128 stands for zero in the data rows.
Here are some points:
[126 144  61 130 158 153  73 134 138 220 133 106]
[ 80 126 111 125 158 114  86 151 121 145 168 114]
[142  77 231 145  85  91 255 146  95  12  56 180]
[123 130 119 115  96 153 125 113 112 181 108 133]
[112 141 137 161 140  77 154 188 140 112 138 124]
[154 137  83  97 153 160  54 155 116 173 146  76]
[ 34 135 149 177 134  62 150 191 150 127 170 142]
[118 135  93  83 135 140 100 131 119 191 137  92]
[ 99 114 172 121 178 139 120  94 145  78 145 151]
[ 16 131 186 150 121  96 161 152 126  74 171 158]
[ 35 176  48 111 134 139  33 153 126 229 208  76]
[144 118 165 139  63 149 206 100 122  92  89 177]
[ 98 116 175 137 121 119 162 125 129  74 125 149]
[144 160  97 133 141 109  79 132 129 121 174 124]
[ 86 116  99 109 143 123 102 120  98 182 123 132]
[ 97 126  66  69  99 153  76  78  91 246 143 117]
[127 126 111 107 104 129 130 143 107 145 127 110]
[240 108 116  78  72 145 113   0  99  93 108 149]
[127 148 135 142 187 110 106 134 142 114 154 129]
[255 144 147 103  79 134 177  24 125  84  68 158]
[ 54 154 127 194 143 113 163 242 151 117 129 122]
[163 138 107 129 139  84 111 141 130 134 140 113]
[143 142 133 130 172 119 112 109 134 111 150 127]
[133 108 181 155 135 100 197 186 143  80  94 135]
[178 148 133  98 140 137 112 107 148  98 142  80]
[ 87 149 139 176 131  66 150 213 149 114 149 121]
[108 150 122 160 141  76 129 190 147 139 152 117]
[226  87 156  72 144 138 116  49 105  77 105 124]
[ 82 139 117 139 141 163  95 145 157 107 146 111]
Here are 12 more points, each followed by its number:
[ 49 142  97 163 136 126 100 140 144 163 182 139] 0
[117 104 163 132 113 113 151 133 124  56 125 138] 1
[ 26 161 105 150  77 148 159 139 129 195 148 160] 2
[186 131 104 122  93 137 111  70 140 138 146 136] 3
[139 108 194 149 143 135 191 106 152  44  87 152] 4
[ 89 118 186 101 105 150 187 129 105 122 114 156] 5
[181 134 192 117 159 148 168 138 126  94  84 118] 6
[137 118 152 136 111 114 149 120 119  93 122 139] 7
[157 110  72  88 147 177  85  82 108 217  85 105] 8
[130 140 153 161 135  77 168 182 143  89 127 125] 9
[138 137  75 106 146 146  61 171 121 174 155  72] 10
[111 127  69  78  90 151  87  76  93 240 131 121] 11
Which three of these numbered points are nearest to each point below, ignoring the 2 directions in which the first points spread most? Their numbers follow each, nearest first.
[153  97 236  87 106 159 228  90 104  65  67 167] > 5 8 11
[122 125 145 140 150 142 133 106 142 119 123 135] > 4 7 0
[ 60 137 156 181  91 118 180 139 142  54 144 163] > 0 3 7
[136 151  95 137  95 132  99 105 143 158 175 131] > 3 0 7
[ 34 151  89 164  94 124 104 134 132 141 189 140] > 0 3 7
[159 144  84 101 118 141  75  78 121 159 138 111] > 7 3 1
[ 41 138 143  99 122 161 132 144 101 181 145 133] > 5 11 2
[118 114 114 147 115 126 137 101 143 126 127 167] > 0 3 7
[101 133 134  68 115 166 118  98  91 193 136 133] > 5 11 7
[243  86 184 109 142 150 170  26 130  58  63 156] > 4 7 6
[ 98 132 120  62 114 165 107  92  85 208 143 130] > 5 11 7
[112 126 172 170  98  94 180 161 129  54 133 150] > 7 1 3
[ 59 147 100 148  72 145 147 136 123 167 146 163] > 2 11 0
[103  99 236 137 169 126 209  87 159   0 110 179] > 4 1 0
[163 137 141 148  89 133 155 105 151 107 137 150] > 3 7 0
[176 143 136 136 130  82 153 139 133 115 120 126] > 9 7 10
[120 128 117  51 115 168 101  72  83 211 134 123] > 5 11 7
[ 76 147  88  62 122 170  74  97  89 245 164 119] > 5 11 2
[118 118 100 134 119 140 117  92 145 142 131 149] > 0 7 3
[115 127  57 121 133 135  58  78 139 187 155 130] > 0 3 7
[  0 164  90 179 170 118  84 187 157 171 192 117] > 0 4 7
[113 110 203 121 180 135 153  75 153  40 125 155] > 4 1 0
[159 144 133 141 131  83 144 154 138 122 127 122] > 9 7 10
[ 57 120 198 147 183 125 154 130 159  50 145 165] > 4 1 0
[  0 124 117 164 107 103 136 231 122 205 162 141] > 11 5 2
[135 117 151 135 151 135 147  82 137  96 114 149] > 4 0 7
[209  74 167 105 125 167 200  80 115  99  28 140] > 8 6 4
[121 125 131 117 142 177 108 109 147  95 125 116] > 4 1 7
[ 94 138  96 136 142 135  90 217 134 149 149  85] > 10 9 7
[ 39 128  75 107 121 126  79 137 107 244 170 121] > 11 5 0
[ 79 115 176 144 133 122 162 144 133  64 127 143] > 1 7 4
[ 98 120 170  90 150 174 149  97 112 143 106 139] > 5 4 8
[ 71 148 102 141  76 150 137 129 124 184 150 157] > 2 11 0
[112 168  59 135 113 135  53 117 148 194 201 112] > 3 0 7
[143 136 133 143 146  80 142 163 136 113 130 122] > 9 10 7
[196 123  81  76 142 159  58 120 111 163 131  82] > 10 9 6
[ 58 133 107 119 137 113  82 107 113 193 178 131] > 0 7 11
[ 94 142 115 149  67 147 160 125 124 142 127 162] > 2 11 0
[160 119 143 128 128 141 146 180 134  95 104 102] > 10 6 9
[ 51 121 147 207 143 100 173 182 156 118 134 156] > 0 7 3
[181 134 111 128 142  85 113 131 130 136 130 114] > 9 10 7
[206  96 142 105 133 156 130 132 121  89  89 102] > 10 6 9
[ 97 176  76 145 148 160  92 119 151 212 145 125] > 0 4 3
[ 94 122 109 137  96 129 123 157 105 187 125 152] > 11 7 8
[124 137 104 118 141 150  95 184 126 153 135  94] > 10 9 6
[166  86 211 100 151 144 173  43 138  21  99 167] > 4 1 0
[118  89 208 124  80 139 242 110 118  71  61 173] > 5 11 8
[168  84 183 129 115 162 217 119 119  83  34 149] > 8 6 4
[164 138 127 143  91 137 136  94 146 107 143 145] > 3 0 7
[141 103 133 121 135 163 155 129 120 141  68 125] > 8 4 6
[ 31 113 178 167 154  95 162 187 143  67 156 145] > 1 7 4
[210 124 171 134 129  88 180 134 135  70  94 133] > 9 10 7
[163 121 121 121 151 111 125 137 130 145 111 115] > 9 10 7
[ 90 105 140 147 129 157 169 171 127 144  77 127] > 8 5 11
[108 107 128 129 134 165 159 144 116 154  72 122] > 8 5 4
[ 54 144 109 133 143 133  78 156 128 150 175 113] > 1 7 0
[178 115 141 117 132 149 133 158 126 101 100  97] > 10 6 9
[117 155  53 148  95 126  70 147 133 199 160 124] > 3 7 0
[170  97 152 116 119 167 181 112 115 126  47 137] > 8 6 4
[116 140  81 105 107 123  86 150 104 188 150  99] > 7 9 1
[ 88 143 114 162 106 106 124 191 131 121 154 115] > 7 3 1
[162  78 176 125 123 164 211 121 117  89  32 147] > 8 6 4
[105 157  62 145  90 132  80 157 136 188 157 112] > 3 7 9
[151 147 144 101 174 152 123 127 124 150 113  98] > 6 4 10
[159  99 124 112 128 169 145 111 112 153  67 118] > 8 4 6
[ 97 134 129 151 154 140 120 114 150 135 133 132] > 4 0 7
[134 140  80  95 128 180  50  92 135 149 150  97] > 1 4 7
